One vector is turned by the same rotation once a tick. Each row is the vector after some number of ticks, and that number follows the row.
The counts run from 0 to 163.
[ 10 -18 -18  41 -33 -19  -9  14 -55  41   8 -20   4 -18  14 -20 -62 -37
  -1  -2 -62 -11  15  -5  60  44  24  46  11  18 -27 -13  -4  17 -60 -38
  33 -46   5  26 -10  17 -21  31 -33 -40  44  58  20  -1] : 137
[ -3 -48 -12  46  -2 -22 -22  11 -87 -17  16  42  30 -17 -14 -33 -18  -6
 -46  -4 -13  -3 -43 -12 -15  22  23  41  -6  25  31  -2 -29   4  33 -45
  12 -67 -58  63 -32 -11 -20  18 -29  15 -14 -16  29 -19] : 88
[-23 -29  38  41 -50 -45  14  -8 -41  27  18  19  19 -11 -49 -11 -53   5
  -4  23 -23 -42  -3 -31  70  29  -5  56  13  36 -52   4 -17  27 -13 -22
  18 -17 -59  44  11  32  -1  32  -5 -20   7  30 -21  16] : 105
[ 32 -27 -47  32 -19 -47 -28   0 -36  11  25  21  -6 -38 -14 -13 -34 -60
 -10   6 -34 -13 -29 -22  18  30  52  26 -18  32  26 -18  19   0  13 -38
   9 -82 -23  61 -22 -20   2   6 -41 -41  28 -31  12 -56] : 123
[  2 -41 -15  53  -1 -18  32   1 -57 -10  12 -14 -15 -10  -8   8 -67  16
 -17  42  -8 -12 -20  -3  59  32 -21  43   8  20 -84  15 -21   7 -25   1
  37 -43 -32  73  22  18 -22   1   5   6 -36  53 -34   7] : 70
[-24 -20  -5  59 -36 -21 -10  15 -35  23 -24  23  31 -32 -28 -22 -40 -12
  -3 -41 -42  11 -19 -11   5  35  23  25   3  -3  22  31 -17 -10  10 -56
  27 -21 -56  58  -8  24 -35  44 -32 -63  24  11   0 -55] : 11
[-13 -20  11  81 -33 -38 -30  21 -42  62  -5  44  18 -61 -10   8   1 -10
  -8 -23 -15  16 -31  -9  -6  45  11  25  12  26  22  15  -4   2  32 -32
  63 -61 -50  44   3  -1 -19  30 -31 -37  10 -21  -7 -36] : 6
[ 13 -38 -61  31  -4 -39 -30   3 -45   9 -34  -8  -9 -55  28  12 -17   5
  15  21   9  31 -12  -1  27  56  15  28  -2  23 -12  -5   6 -35  27 -30
  56 -78 -29  69  11 -31 -12  13 -32 -41   9 -23  -1 -37] : 41
[  1  -3 -19  39 -45 -53  -7 -20 -20  12  30   7 -21 -16 -40   3 -62 -42
   1  15 -21 -25 -41 -27  52  27  23  21  -8  16 -30   0  17  15  11  -2
   9 -51 -53  82  13  -6  -6   0 -24 -55   3 -20 -28 -66] : 117
[ 19 -50 -14  71  12 -16 -11   3 -43  40 -12   7 -28 -39   9  30 -11 -12
 -21  11 -24   8 -11  13   8  52  59  24  11   3  12   8   2  -9   6 -12
  49 -86  -7  62   5  29 -20 -29   3 -21 -31  21 -11 -62] : 157
[-17 -37 -11  35 -17  -6  -3  17 -86 -39  34  27  33  -6 -36 -42 -71 -20
 -25  -5 -45 -19 -47 -21  21   0   5  37 -25  10   6   6 -28  17  -4 -31
  -9 -42 -41  50 -37  -5 -35  35 -27  -3   4  12  20 -31] : 92
[-10 -13   6  72 -22 -47   5  17 -21  15  26  44   6 -65   5 -20 -22  18
   0   0 -38  -4 -52 -19  35  16 -13  39  -3  35 -14  38  30 -30  -7 -34
  60 -27 -52  66  -4  13 -26  15  -3 -43  23  24 -25 -41] : 0
[-19 -28   5  30 -17 -40   2  18 -43 -20  29  23  44 -20 -55 -31 -51   7
  -8  12 -34 -40 -16 -25  77  29  -8  66  -2  51 -30   8  -9   2 -22 -49
  17 -16 -58  32 -24   9  -8  56 -14 -11  30  29  -3  11] : 103
[-23 -11  23  45 -47 -43   4  -1 -38  28  29   7  11 -12 -57   2 -60  -7
   5  28 -18 -35 -15 -34  76  27 -15  45  18  35 -53  -7 -14  41 -22  -3
  16 -42 -53  36  17  13  -4  36 -10 -22   2  18 -27   3] : 106
[ -5 -19   2  30 -17 -32  -8  31 -48 -14  29   9  34  -6 -62 -18 -61 -13
 -19  24 -40 -32 -23 -10  64  20   3  59   6  56 -32  -3 -14  15 -32 -40
  14 -42 -31  21 -15  -3 -15  52 -27   0  25  28  -6  10] : 102
[ 11 -57 -38  36  40 -25  12   8 -57 -40  -9   2  17  -9  -7 -10 -24  34
 -34  39  -9  -8  -2   9  67  49   0  68   7  46 -48   5 -10 -25 -26 -35
  43 -41 -33  41 -22  12 -12  11   5  10  -8  53  -7  19] : 67
[ 22  -2 -17  35 -17 -67 -22  14  -4  20  21   4   4 -23 -65   0 -35 -33
 -22  37 -19 -29 -26  -4  53  43  33  39  13  63 -31  -7  12  -8  -5 -29
  29 -75 -50  54   8 -15   1  24 -27 -24  11  -6 -32 -27] : 112
[ -1 -41 -13  73 -10   6  11 -11 -54  12   6  13 -18 -42  25  -6 -56   2
  -3   0 -51   8 -36  -9  -5  35  29  30  -2 -27   5  35 -10 -10   5 -17
  32 -52   2  63  -8  45 -38 -28   3 -34 -22  49 -12 -53] : 162
[-10 -51 -54  37 -33  -6  -3 -17 -60 -11 -34 -14  -9 -23  36 -19 -53  -2
   1  -9  -4  17  -9 -13  13  44   8  17 -19 -22  -6  14 -17 -19  27 -43
  24 -24 -50  83   5   5 -29   2 -30 -66  -6  21  22 -42] : 47
[-15 -40 -39  38 -43 -23  -3 -27 -69   8  21  32  -9 -27  23 -26 -45 -21
  29 -13 -41  -6 -15 -40  45  26   6  36 -26  -4  26  -6  10  30  -5 -18
  13 -38 -17  42 -29  25 -13  11 -36 -62  54 -10  36 -49] : 129
[-19 -23  -8  37 -22 -67 -17  -2 -26  16  18  28   9 -20 -63  11 -16   4
  10  28  -6 -18 -26 -26  89  38 -15  51   7  62 -34 -12   9  32   4  -4
  36 -45 -70  31   5   3   6  38 -23 -29  16 -24 -24 -10] : 108
[  9 -43 -35  11  12 -49 -14   6 -35  12 -17   6  11 -56  -9  17 -16  25
  41  41 -32   0  -1 -25  61  76  38  71   9  43 -15   7  20 -41  -6 -42
  41 -57 -10  34 -10   2   1  17   6 -33  23  27 -17   4] : 31
[-20  -6  30  82 -46 -40  -1   8 -28  53  25  33 -12 -57  -9   1 -42  -6
   7  -7 -23   3 -46 -30  12  20 -15  32  11  10 -20  26  11  14  -4  -7
  49 -44 -38  69  22  12 -30  12 -17 -44   4  17 -32 -40] : 2
[  0 -25 -26  75  -5  13  12   5 -74  11  19  14 -25 -38  13  -2 -75 -13
  16  -3 -53  18 -44 -14   6  22  18  26  -4 -34   5  22  -1   1 -14   7
  29 -64   7  68  -3  38 -50 -15 -12 -27 -20  31 -13 -64] : 163
[ -1 -28 -17  13   4 -38 -22  14 -54  33 -14 -10  -4 -41 -27  43 -42   2
  56  38 -29   3  -7 -13  67  60  36  68  28  30 -21 -14  13  -2 -18  -7
  20 -89   3  22   7  -2  -5  28 -15 -27  11  14 -27  -1] : 29
[  3 -52 -31  69  -3  -5  24  -6 -48  -1  -1  24 -10 -39  30 -15 -34   7
 -14  -1 -47   9 -26 -14   0  41  34  29 -10 -14   8  37  -4 -34   4 -32
  41 -41 -14  69 -19  51 -38 -29   3 -39 -14  42  -7 -62] : 161
[-21 -35   6  21 -24 -12   9   7 -55  23 -13  -4  15 -19 -47  11 -73 -11
  43   8 -61 -15   6 -24  57  44  59  57  21 -15 -13   7 -11   9 -26 -27
 -12 -42  -5  26 -10  24 -22  34  -3 -50  16  53 -14 -20] : 23
[  1 -41 -46  73  -1 -20   8   1 -27  25  -1 -14 -44 -17  -4  40 -33  -9
   9   6 -16  12 -19   5  63  39  15  16   7  -4 -24  11  13  21 -27  26
  37 -65 -26  64  15  22 -19 -10   6 -44 -31   9 -29 -76] : 153
[ 15 -48 -41  57   2 -39 -17  14 -30  42 -31  -3   0 -20  -2  25  14  13
  -7  -4  -5   6  23   8  77  75  17  48  30  40 -15 -16  14   3 -38 -26
  63 -46 -50  24 -13  24   0  25  -1 -40  16  24   9 -17] : 145
[ -22  -86  -40   30   19   -4    1   -5 -100  -16  -13    7    3    6
   11    9  -22   39   10   19  -10    5   13   -5   75   43   -9   61
    5   19  -16  -10  -31   30  -10   -3   24  -53  -36   24  -25   31
  -15   20   -3    9  -15   23   22    9] : 62
[  2 -32 -22  35 -36 -20 -22  -1 -86  47  14  11 -11 -26  23   5 -44 -44
  22  -7 -40   1   2 -19  39  36  21  37  11   9   8 -39  -9  43 -28  -7
  13 -76  15  24 -18  10 -11  16 -59 -31  34  -3  33 -13] : 132
[ 18 -26 -31  54  21 -32 -16  16 -55  -9  19   1 -13 -21 -25  11 -27   7
 -46  41   5   9 -42  12  28  32  -6  31  10  49 -38  -6  -6 -11  16  -5
  51 -84 -49  72  15 -29 -23  -3 -16  17 -40  -2 -22 -13] : 76
[-10 -47 -39  54   7 -27  11  -9 -54 -26   9  14  -6 -16  -1  11 -31  46
 -15  41   6   3 -24 -14  65  37 -42  49  -8  37 -54  11  -6   0   6  12
  47 -38 -63  63   5  20  -9   7   5  -2 -34  13 -20 -13] : 72
[-11 -41   7  19 -14 -32 -14  -2 -55  53 -17   6  -9 -44 -22  44 -38   5
  60  34 -29   2   7 -23  66  57  40  67  29   8 -19  -9  -1  17 -17   3
  15 -72   6  30  14  21   0  18  -1 -31   4  24 -19   0] : 28
[ 22 -39 -41  30 -24 -42 -27  -7 -42  11  15  32   5 -29   4 -32 -24 -46
 -11   0 -44 -19 -24 -33  13  40  54  36 -20  26  31  -7  13 -16  15 -60
  19 -56 -31  59 -33  -3  -5   2 -35 -49  36 -16  25 -50] : 124
[  9 -22  -1  19 -14 -36   2   3 -33  36 -19 -15 -11 -58   2  10 -51   4
  28  41 -36 -13   6 -24  43  60  43  58  19  19 -51   8  12 -37 -11 -44
  29 -54   0  59  19   1  -4   5  -4 -43   7  61 -34   0] : 33
[-34 -54   2  39 -28 -17   5  -1 -82 -28  31  37  33  -5 -28 -38 -58   2
 -14  -9 -38 -20 -40 -35  21   6  -6  49 -21  10   9  14 -35  20  -1 -32
  -4 -26 -57  45 -46  13 -28  31 -21 -13   7  15  24 -22] : 93
[ -2 -35 -11  51 -13 -18 -15  13 -92  -5  35  19  -4  -3 -25  -5 -43 -20
 -36   5 -12   8 -50  -2 -14  16  10  28  -2   3  11 -14 -32  33  26   1
  15 -90 -50  62  -5 -24 -33   9 -36  12 -33 -26   4 -40] : 86
[ 17 -56 -40  30  39 -15   5  28 -71 -32  -4  -9   8 -11 -15   3 -41  20
 -23  40 -16  -5  -4  13  71  41   7  58  15  51 -43  -8 -13  -5 -35 -27
  34 -65  -8  32 -24   2 -13  14  -6  26 -15  47  -6   8] : 66
[  4  -6   6  41 -53 -48   4 -19  -6  30  26   5 -17 -25 -37  -5 -57 -38
  -8  22 -20 -36 -21 -33  35  31  36  25   0  13 -36   4  11  10   8 -19
  15 -42 -58  89  24   0  -4  -1 -16 -57  -3   8 -33 -50] : 116
[-17 -16  20  78 -41 -37   5   1 -21  39  21  42   6 -58   6 -11 -29  11
  -3  -5 -28  -3 -41 -33  18  21 -15  36   2  12 -14  39   8  -7   1 -24
  54 -26 -54  68  10  19 -26  12  -4 -48   8  24 -26 -37] : 1
